data = ((0.21, -0.04, -0.13, 0.18, 0.04, 0.17, -0.06, 0.26, -0.07), (-0.12, -0.03, -0.12, -0.10, -0.02, -0.09, 0.06, -0.12, 0.03), (0.16, -0.03, -0.15, 0.14, 0.06, 0.14, -0.10, 0.21, -0.09), (-0.14, 0.04, -0.09, -0.12, 0.13, -0.10, -0.09, -0.16, -0.02), (-0.10, 0.06, -0.03, -0.08, 0.10, -0.07, -0.05, -0.13, 0.02), (0.20, -0.03, -0.13, 0.17, 0.06, 0.16, -0.08, 0.24, -0.08), (0.21, -0.02, -0.11, 0.18, 0.02, 0.17, -0.05, 0.26, -0.06), (-0.11, 0.06, -0.09, -0.10, 0.16, -0.08, -0.12, -0.12, -0.04), (-0.13, 0.05, -0.07, -0.10, 0.14, -0.09, -0.09, -0.15, -0.01), (-0.11, 0.00, 0.13, -0.08, -0.23, -0.04, 0.13, -0.14, 0.09))
What is the entry just right of the smallest entry?
A: -0.04
What is the second entry in reading order?
A: -0.04
What is the fifth entry in reading order?
A: 0.04
What is the entry just left of the smallest entry?
A: -0.08

B = +1.10 +0.40 -2.65 -1.08 +0.64 -4.10 +0.10 +0.24 +0.18 -0.29 -1.42 -1.89 +1.36
The entry just right of +1.10 is +0.40
The entry just right of -0.29 is -1.42
Read off the entry just left of the smallest entry.
A: +0.64
The entry just right of -1.42: -1.89
The entry just left of the centre entry is -4.10
The entry just right of the centre entry -> +0.24

Read these off the row that follows.
1) Find the entry just right of +0.81.
2) Find the entry just right of -2.25.
+4.42 -2.25 +1.40 -4.04 -0.60 -1.27 -0.06 +0.28 +0.81 +0.69 -2.22
1) +0.69
2) +1.40

Questions about the matrix below.
1) Read off the bottom-left entry.
2) Read off the first entry in reading order.
3) Read off the entry directly below +1.18.
4) Read off the first entry of the largest entry's row.
5) Read off the 2nd entry on the main diagonal.
6) Read off the entry in the bottom-right corner.
7) Read off the entry directly above the largest entry.
8) Read off the third entry, reading row by row.
array([[-4.92, +1.34, +2.80, +0.09, -2.27, -0.75],
       [-1.90, +1.26, +0.06, +2.06, -2.49, +1.73],
       [-2.71, +1.10, +0.73, +1.18, +1.66, +3.43],
       [-3.46, +1.35, +3.66, -1.03, -0.91, +0.29],
       [-3.57, +1.20, +1.21, +1.25, +0.67, +3.14],
       [+2.42, +0.61, -3.02, +0.02, -0.83, -0.79],
       [-0.86, +0.70, -1.44, +1.93, +1.16, +2.23],
       [-0.01, +0.24, +0.89, +0.70, +0.35, +0.76],
       [+0.21, -0.35, +0.25, -0.06, +0.59, +2.00]])
1) +0.21
2) -4.92
3) -1.03
4) -3.46
5) +1.26
6) +2.00
7) +0.73
8) +2.80

M =
[[+4.66 -2.28 +0.07 +2.90 +0.08 -0.74 +1.63]
 [-0.44 +0.86 -0.42 -0.42 +1.23 +0.14 -1.33]
 [+0.32 -1.17 +3.86 -1.65 -1.35 -2.76 +0.04]
 [+1.76 -1.73 +1.32 +1.82 -0.27 +0.02 -0.18]
 [+2.50 +0.83 -2.37 +2.95 -0.09 +2.06 -3.55]]
The entry directly below the largest entry: -0.44
Report the entry directly below +0.08.
Answer: +1.23
Report the 1st entry in reading order.
Answer: +4.66
The entry just right of +3.86 is -1.65
Report the entry directly below the centre entry.
Answer: +1.82
Report the 3rd largest entry.
Answer: +2.95
Report the last entry, reading row by row.
Answer: -3.55
Report the entry in the bottom-left corner.
Answer: +2.50
The third entry in reading order -> +0.07
Report the second entry on the main diagonal.
Answer: +0.86
Report the 2nd entry, reading row by row.
Answer: -2.28
The 2nd largest entry is +3.86
The entry just right of +1.82: -0.27
Report the entry just right of the centre entry.
Answer: -1.35
The last entry in the row that holds the largest entry -> +1.63
Report the entry just left of the smallest entry.
Answer: +2.06
The third smallest entry -> -2.37
Report the 2nd entry on the diagonal from the top-right corner.
Answer: +0.14
Report the entry directly below +1.63.
Answer: -1.33
The entry directly above +1.23: +0.08
Report the entry just left of -2.37.
Answer: +0.83
The entry directly above the centre entry is -0.42

Read these off the array that follows.
1) Find the top-left entry.
2) Find the entry in the bottom-right corner.
3) Find the entry just left of the largest entry.
4) Find the bottom entry of the column that holds the smallest entry.
5) Find the entry just right of the centre entry.
6) Find the third entry on the diagonal from the top-right corner.
7) Find the top entry of the column that holds the smallest entry.
8) Find the entry just left of the centre entry.
+1.21 +1.86 +0.89 +0.88 +4.10
-0.82 +1.17 +4.32 +2.97 -2.09
-3.22 +3.67 +0.79 +0.53 +0.24
+1.67 -1.42 -3.80 -3.54 +3.27
+2.87 -4.64 +1.10 -2.48 -1.13
+1.18 -1.38 -3.11 -3.83 +2.68
+3.28 -2.42 +4.05 +0.20 +0.88
1) +1.21
2) +0.88
3) +1.17
4) -2.42
5) -3.54
6) +0.79
7) +1.86
8) -1.42

Questions about the array below.
1) Which number is the entry just right of 35.744?
2) Which number is the entry just right of 20.132?
3) Which number is the first entry in reading order?
4) Which number is the entry just right of the smallest entry?
5) Which number is the largest entry?
6) Which number is the second largest entry?
[[-178.612  140.707 -185.733   62.380 -125.503   28.459   -6.492  -49.419
    45.712   35.744   32.739 -204.944  -39.552 -189.196]
 [ 174.006 -185.672  180.592  -71.649   18.814  -77.650 -126.254   16.736
  -179.137  -86.197 -121.055   43.817   20.132  111.792]
 [-175.871  141.799 -183.782   58.171 -102.481   42.830   20.533  -47.611
    90.262   51.306   47.466 -188.944  -38.904 -171.129]
 [-128.665   18.117  -66.229    0.487 -164.196  -55.204 -134.864  -46.100
  -146.097  -59.264  -77.535 -216.863  -22.196 -164.614]]
1) 32.739
2) 111.792
3) -178.612
4) -22.196
5) 180.592
6) 174.006

Read these off the table that follows.
1) Which number is the entry just left of -0.31?
2) Which number is the entry just right of +3.68?
3) Which number is the minimum?
[[-0.17 -0.02 -0.02 -2.22 +0.41 +2.64 -3.12 -0.63 +2.72 -1.87 +4.59 +1.82
  +0.41 -0.84]
 [-0.38 +0.87 +0.87 +1.06 +0.27 +0.06 -1.67 +0.95 -2.13 +1.51 -1.31 -1.68
  +0.27 +1.17]
 [+1.10 -1.43 -1.43 -1.68 -0.94 +0.20 -0.46 -1.38 +2.26 -1.76 +3.39 +1.22
  -0.94 -2.38]
 [-1.20 +1.75 +1.75 -0.62 +1.51 +3.06 -1.80 +0.50 +1.47 -0.63 +1.04 +1.77
  +1.51 +1.81]
 [-0.43 +0.53 +0.53 -1.87 +1.11 +2.88 -0.78 -0.69 +3.44 -2.55 +3.09 +2.98
  +1.11 -0.16]
 [-2.09 +3.07 +3.07 +0.85 +2.05 +3.04 -2.99 +1.73 -1.18 +1.42 -1.27 -0.33
  +2.05 +3.54]
 [-0.83 +1.25 +1.25 -0.28 +0.79 +2.08 -2.30 +0.59 +0.08 +0.14 +0.81 +0.27
  +0.79 +1.31]
 [-0.15 +0.06 +0.06 -1.22 +0.13 +2.06 -3.77 -0.02 +0.91 -0.68 +3.68 +0.30
  +0.13 -0.65]
 [-2.36 +3.31 +3.31 +1.07 +2.20 +2.88 -1.03 +1.85 -0.91 +1.33 -2.60 +0.46
  +2.20 +3.99]
 [-1.54 +2.25 +2.25 +1.02 +1.77 +1.39 +1.46 +1.21 -0.25 +0.63 -2.96 +0.89
  +1.77 +2.94]
 [-1.78 +2.86 +2.86 +1.33 +1.73 +1.60 -0.19 +1.34 -1.32 +1.44 -2.93 -0.02
  +1.73 +3.38]
 [-1.24 +1.80 +1.80 +0.59 +1.00 +1.82 -2.84 +1.27 -1.26 +1.21 -0.38 -0.84
  +1.00 +1.92]
 [-0.63 +0.81 +0.81 +0.09 +0.60 +1.29 -2.44 +0.61 -0.51 +0.49 +0.35 -0.40
  +0.60 +1.01]
 [-0.36 +0.56 +0.56 +0.34 +0.30 +0.65 -1.95 +0.48 -0.86 +0.71 +0.13 -0.78
  +0.30 +0.73]
 [-0.36 +0.29 +0.29 -1.98 +0.41 +3.16 -3.85 -0.45 +2.59 -1.72 +4.80 +1.59
  +0.41 -0.49]
 [-0.25 +0.44 +0.44 -2.17 +1.05 +3.26 -1.85 -0.68 +3.72 -2.50 +4.03 +2.86
  +1.05 -0.31]]
1) +1.05
2) +0.30
3) -3.85

Read these off the row that follows.
1) Give the second entry from the left.
2) Give the last entry.
3) Give the first entry from the left.
[ 123  175  806 -884]
1) 175
2) -884
3) 123
